[133 134 110 171  97 134 152 151 134]  B
[ 79 133 148 110 174  97 134 152 151]  C
[ 92 135  83 117 109  68 131 125 121]  R
[107  95  96 124  99  89  99 191 103]  E
[ 52 134 105 141 114  76 149 132  78]  A
[ 90 140 136 103 131 147 136 118 105]  N
again B:   [134]
find: [133 148 110 174  97 134 152 151]  C

[115  85 145 148 118 149 150  71 180 133 120 153 173 141 160 113 194 125] = Z
[ 30 144 131 159  78 133 114  48  64 104 104  90  98 110 130  72  62  78] = L
[154 149 102 164 180 180  71 153 173 141 133 150 180 120 141 113 131 110] = P
[115  85 145 133 118 133 150  71 180 133 143 118  92 121  92 118 142  67] = T
find: [115  85 145 148 118 149 150  71 180 133 120 153 173 141 160 113 194 125]  Z
find: [141 160]  Z
find: [150  71 180 133 120 153 173 141]  Z
find: [180  71 153 173 141 133 150]  P
find: [154 149 102 164 180 180  71 153 173 141 133 150 180 120 141 113 131 110]  P
find: [115  85 145 133 118 133 150  71 180 133 143 118  92 121  92 118 142  67]  T

[161 168  31 130]  D
[104 128 141 124]  S
[133 138 126 139]  J
[107 107 107 107]  U
[83 83 83 83]  X
again U:   [107]
again X:   [83]

[ 93 183  42 114 174 181 221 146  60] -> W
[206  91 134 167  41  84 121 128 150] -> F
[100 161  68  69 151 131 195 110 159] -> H
[ 38 184 179  85 117  44 110 195 159] -> M
find: [206  91 134 167  41  84 121 128 150]  F
find: [110 195 159]  M
find: [195 110]  H

[101 204 136 204] = kabot
[168 168 150 182] = dev
[168 110 150  98] = rofe
[ 87 182 107 174] = vepe
[101 204 160  99] = popad
[ 91  91  91 159] = did
again kabot:   [204]
again dev:   [168]
find: [101 204 136]  kabot
again did:   [91]

[101  83  69 149] -> V
[130 205  80  80] -> K
[171  91 138  80] -> Q
[171  91 138  72] -> Y
find: [101  83  69]  V
again K:   [80]
find: [171  91 138  80]  Q

[ 98 100  73 105 153]  puba
[187 140 144 138 128]  vegef
[113 159  52 138 135]  Ruma
[121 121 121 120 158]  Befa
[176 123 174 168 129]  Liva
[160 118 135 177 115]  Rava
[128 123  32 126 119]  Rabob
[187 169 149 125 130]  Sizi
[110 144 146 157 132]  dos
[169 149 187 125 130]  duku
again Befa:   [121]
find: [169 149 187 125]  duku

[105 119  90  92 112 125 125 191]  ruve
[ 83 190  83 121  54 122 122 190]  sofar
[134 136 131  55  44 136 136 213]  raf
[134 105 187  89  92 112 112 187]  fipat
again ruve:   [125]
again raf:   [136]
find: [ 90  92 112]  ruve
find: [134 136 131  55  44 136 136 213]  raf
find: [105 187  89  92 112]  fipat
find: [ 83 190  83 121  54 122 122 190]  sofar

[110 108 108 108] = pelo
[167 167 147 167] = mekoz
[153 153 122 153] = kotal
[132 155  98  65] = Vinu
[ 84 161 125 190] = ber
[132 152  68 108] = Movob
[181 136 112 198] = likiv
[196 128 102 112] = dato
[180 173  73  65] = mut
[186 137  93  82] = tudo
find: [ 68 108]  Movob
again kotal:   [153]
find: [132 155  98  65]  Vinu
find: [196 128 102]  dato
again pelo:   [108]
find: [108 108 108]  pelo
again mekoz:   [167]

[ 89  96 146  49 109 107 166 161 146 135 172 143 137  75 132 128  85 138
  85] -> Kat
[143 114 120  96  89 186 150 130 153 118 199 130 180 121 109  82 128 181
 166] -> malap
[143 114 120  96  89 186 150 130 153 118 199 130 180 121 109  82 128 181
 162] -> Zaba
[120 115 128 178 195 106 125 128 112 127  78  86 141 141 138 141 130 141
 135] -> zelug
[ 97  95 134  67 114 106 163 160 134 124 132 134 147  61 148 142  91 128
  47] -> Belid
again Belid:   [134]
find: [143 137  75 132 128  85 138  85]  Kat
again malap:   [130]

